Each row is where one point has got to under a steady rotation. How many ticks took it there?
The counts run from 0 to 342.
[167 159 140 133 130 138 133 107 109 102 137 163  82 143 157 122 125 152
 143  68 149 153  96  79 119 120]  3
[175 106 135 115  94 105  95 103 128 107 135 141 105 138 117  71 162 122
  91 121 102 163  90 101 127 116]  202
[135 131 112 112 121 122 134 129 107 155  85 137 180  95 150 133 117 152
 113 198  83 157 118 115 132 145]  35
[162 133  88 121 126 113 120 134 128 146 120 135 153  90 112 123  93 169
 113 181  94 184 103 144 112 162]  310
[132 127 116 132 168 117 123 155 125  73 122 155 130 158 136 151 114 161
 136 132 120 155  63  80 103 115]  224
[118  98 104  89 101 153 145 123 159 132 115 150 154  87 142 154 117 158
  96 153  94 153 176  98 117 146]  249
[151 138 100 140 157 145 152 153 117 120 132 153 152 117 141 184  85 174
 145 126 102 157 123  84  84 140]  232
[154 151 126  97 133 110 132 115  97  94 118 161 125  97 133  98 183 145
 153 130 104 141 147  69  91 108]  140
[136 129  71 116 145 117 116 129 165 111 126 144 125 118 137 105 107 156
 101 164 135 197  81 138 108 155]  304
[148  87 111 134 105 142 134 124 149 139 113 151 143 147 164 168  94 148
  76 122 100 152  81 103 152 142]  110
[162 107  96  93  98  99 134 106 165  91  87 175 118 139 159 144 160 164
 123 122 120 132 114 105 113 100]  126
[138 122 144  75  69 153 113 122 111 104  96 135 134 107 145 100 150 147
 115 151 121 141 178  82 157 139]  258
[132 109  70  87 124 150 141 163 153  77 115 130 143 110 154 139 125 145
 119 118 124 165 155  83 113 144]  242
[163 129 130 112  74 151 146 137 131 119  76 115 113 122 144 102  79 144
 141 113 159 181 139 125 132 152]  179
[132 132 151 127 104 172 148 132 141 149  87 126 142 124 143 143  57 160
 134 151 144 182 136 123 115 159]  173
[ 99 106 191  81  82 127 136  98 138 107  88 154 120 114 138 111 143 142
  92 151 114 143 119  94 143 120]  265
[146 132  69 116 144 121 108 130 158 103 124 138 118 125 141  93 112 147
 112 153 148 198  86 129 107 153]  302
[139 126  80 116 141 114 123 125 161 123 120 141 132 105 126 116 101 162
 105 173 118 196  90 144 105 157]  306
[150 119 112  97 111  98 148  87 161 116  95 186 123 111 142 153 159 175
 127 136  97 131 124 109  93 106]  130
[146  72 141 126 101 116 147 145 126 132  91 128 169 128 120 149 117 134
  98 144  57 146 103  96 115 115]  327
[107 122 213 107  89 135 145  82 120 140  95 157 126 110 134 126 124 150
 109 151 108 140 118  96 128 115]  269
[101 108 175  71  73 131 129 109 138  98  87 143 121 118 143 103 150 139
  97 154 121 142 131  87 157 118]  263
[149 110 103  93 105  97 142  98 163 102  88 181 119 129 149 150 158 170
 121 132 106 132 115 113 103 100]  128
[145 122 133  86  76 156 118 121 118 131 110 142 148  94 142 117 135 153
 116 151 102 141 195  88 140 148]  255
[149 103 114 128 108 143 122 153 115 104 126 120 131 143 158 132  99 125
  87 109 111 173  72  84 176 148]  104
[130 130 111 137 166 137 151 149 131 106 133 157 150 127 138 185  88 174
 138 130 104 156  89  92  85 125]  229
[115 151 163 132 159 174 113 141  91 129 128 136 161 127 150 103 116 133
 134 157 128 165 148  62 103 147]  157
[198 113  93 117  87 128 115 122 129 122  90 158 130 159 174 143 138 166
 132 109 121 134 133  95 142 123]  120
[159 124 160 147 139 112  90  94 115 136 148 167 130 146 110 125 132 167
  99 153  80 142  74 104 108 119]  211
[138  88 173 132 102 133 165 118 139 152  65 136 158 142 139 139 117 126
 121 132 101 146 135  93  80 106]  53
[134 138  98 125 164 130 141  92 154 118 153 183  98 109 161 139 118 154
 113 102 133 174  82 102  96 133]  11
[123 110 158 119 122 141 121  98 187 107 126 159 101 143 103 109 119 153
 117 127 136 172 142 115  54 115]  70
[166 132 128 136 112 151 122 154  79 128 143 114 133 114 138 123  83 135
 105 116 103 176  89  89 166 164]  99
[129 128 117 126 170 120 128 153 129  74 123 151 137 154 139 161 110 164
 133 132 117 158  64  81 100 116]  225
[148 104 151 131 124 102  96  98 139 120 141 160 118 142 111 102 146 145
  80 147  87 154  64 107 111 113]  207
[151 152  88 135 163 133 137  98 137 143 159 179 120  92 162 141 114 162
 118 126 117 176 111 103  96 152]  15
[176 110 165 136 103 152 129 118 128 131  87 138 129 162 137  99 130 126
 148 105 129 154 174  83  75 107]  60
[164 156 134 130 136 138 133 108 117  96 137 164  79 138 164 120 127 149
 141  73 151 159  91  81 120 120]  4
[142 124  79 116 133 114 124 127 153 136 122 141 138 101 125 120 100 162
 105 176 111 190  88 146 105 157]  307
[167 165  69 122 148 134 110 121 113 135 151 161 133  96 165 110 128 158
 132 138 128 175 129  98 118 162]  20
[143  90 175 135 102 139 164 114 138 156  67 139 155 143 137 133 113 127
 126 130  98 148 144  94  80 105]  54
[117 131 169 136 147 136 145  94 146 117 122 157  91 145 159 106 117 122
 119 101 155 176  73  91  93 112]  284
[150 117  66  99 128 155 138 172 137  80 118 130 144 114 159 143 120 143
 134 106 127 166 156  75 113 143]  240
[136 143 109 123 150 125 142 103 145  94 144 173  85 128 164 129 127 148
 120  86 148 169  80  90 108 122]  8
[116 133 158 143 153 141 149  89 152 133 128 167  98 138 156 113 109 131
 113 101 148 181  78 101  82 119]  286
[164  86 147 125 102 143 115 140 140  86  99 142 137 183 131 127 144 135
 118 100 108 130 136  62 102  94]  339
[165 140 126 106 119 105 145  89 123 130 110 181 126  95 131 140 157 172
 149 136  88 132 145  98  79 108]  134
[108 139 153 124 147 176 110 154 110 101 114 125 147 144 158  96 105 132
 131 153 155 176 134  65 119 146]  161
[154 107 154 136 129 106  96  93 134 131 144 167 124 140 110 119 140 155
  90 154  80 149  69 104 108 114]  209
[115 138 134  95 155 112 136 121 116  78 126 153 127 102 136  92 180 126
 130 139 108 151 130  58  89 108]  144
[193 111 138 127  70 120 132  90 127 162 121 140 107  98 112  92 121 135
 100 110  95 167 131 130 112 136]  194
[156 113 118  99  69 142 151 133 145 108  79 108  99 126 143 101  94 130
 124 104 152 186 124 127 128 141]  182
[172 135  92 122 121 114 119 138 115 147 113 130 153  93 115 118  97 165
 116 182  92 178 108 137 118 159]  311
[168 138  81 123 142 153 144 165 111 106 125 139 150 116 148 159  98 159
 152 110 114 160 151  80 100 145]  236
[147 104 117  95  70 132 156 123 161 110  79 116  98 114 135 102  97 128
 112 107 149 186 112 133 126 138]  184
[ 89 126 154 104 167 126 142 119 125 102 136 159 141  97 137 107 157 126
 114 160  98 162 119  70  81 117]  148
[123 129  68  93 143 122 114 136 137 101 114 145 149 100 164 107 140 147
 102 175 125 178 102 100 140 155]  27
[129 120 164 123 124 142 120  95 174 119 135 163 103 128  97 109 108 164
 121 137 130 166 147 121  56 119]  72
[115  97  91  86 108 149 148 136 172 115 116 145 149  92 142 153 122 151
 100 145  98 157 166  94 115 144]  247
[108 113 163  71  69 133 122 114 129  93  88 136 122 115 141 102 154 141
 104 148 122 143 141  82 154 123]  262
[169  81 154 136  96 131 138 139 107 144  97 133 172 137 121 149 117 135
 110 134  58 137 123  87 110 115]  330
[172 159 149 131 128 140 130 102 105 103 135 166  86 142 157 128 121 158
 147  73 146 151  98  80 125 121]  2
[ 87 131 161 119 171 142 142 113 121 124 141 160 151  97 134 115 141 133
 113 167  96 161 125  67  81 123]  150
[189 111 139 124  67 122 137  85 135 165 120 143 106  98 111  99 114 133
  98 113  95 171 130 135 113 138]  193
[155 161 150 112 120 146  95 123 117  96 157 140  94 110  90  79 107 166
 141 137 141 177 139 109  97 148]  80
[122 109 158 116 119 138 122 100 188 105 128 156 101 146 107 105 122 151
 114 125 140 168 144 112  58 113]  69
[200 110 104 133  92 143 116 117 125 148  96 154 143 152 169 161 117 166
 120 114 111 133 129 101 145 136]  117
[147 139 145 133 122 149 130 134  94 138 159 124 132  90 112 133  72 153
 101 138  92 179  82 102 141 162]  95
[139  74 123 112  99 104 142 156 123 111  90 117 161 126 119 131 123 123
  90 149  66 159  87 100 130 120]  324
[ 87 123 147 113 141 170 126 149 145  98 103 121 141 149 157 117  91 137
 115 162 161 182 114  89 122 144]  165
[158  94 132 108  73 119 158  94 164 145 105 134 105 100 120 114  97 138
  92 111 108 179 113 141 108 136]  189
[ 94 118 153 122 127 168 142 135 157 130  89 133 140 136 153 134  66 152
 115 161 147 181 117 113 112 156]  169
[173 112  94 106 100 108 120 166  96 100  91 103 153 114 121 102 128 131
 118 156  90 171  97 104 144 142]  318
[ 95 108 177  78  74 131 132 105 138  99  87 149 123 116 139 108 146 139
 101 153 118 143 129  92 148 114]  264
[157 121 162 146 132 109  95  95 126 134 147 168 128 144 109 120 135 160
  94 156  79 147  67 106 108 116]  210
[173 143 125 107 121 103 141  96 116 126 108 182 129  90 129 131 162 168
 154 134  89 130 146  96  86 107]  135
[116 130 150 118 129 135 132 131 122 113 158 132 115  87  98 128  78 155
  91 148 104 185  69 114 129 154]  91
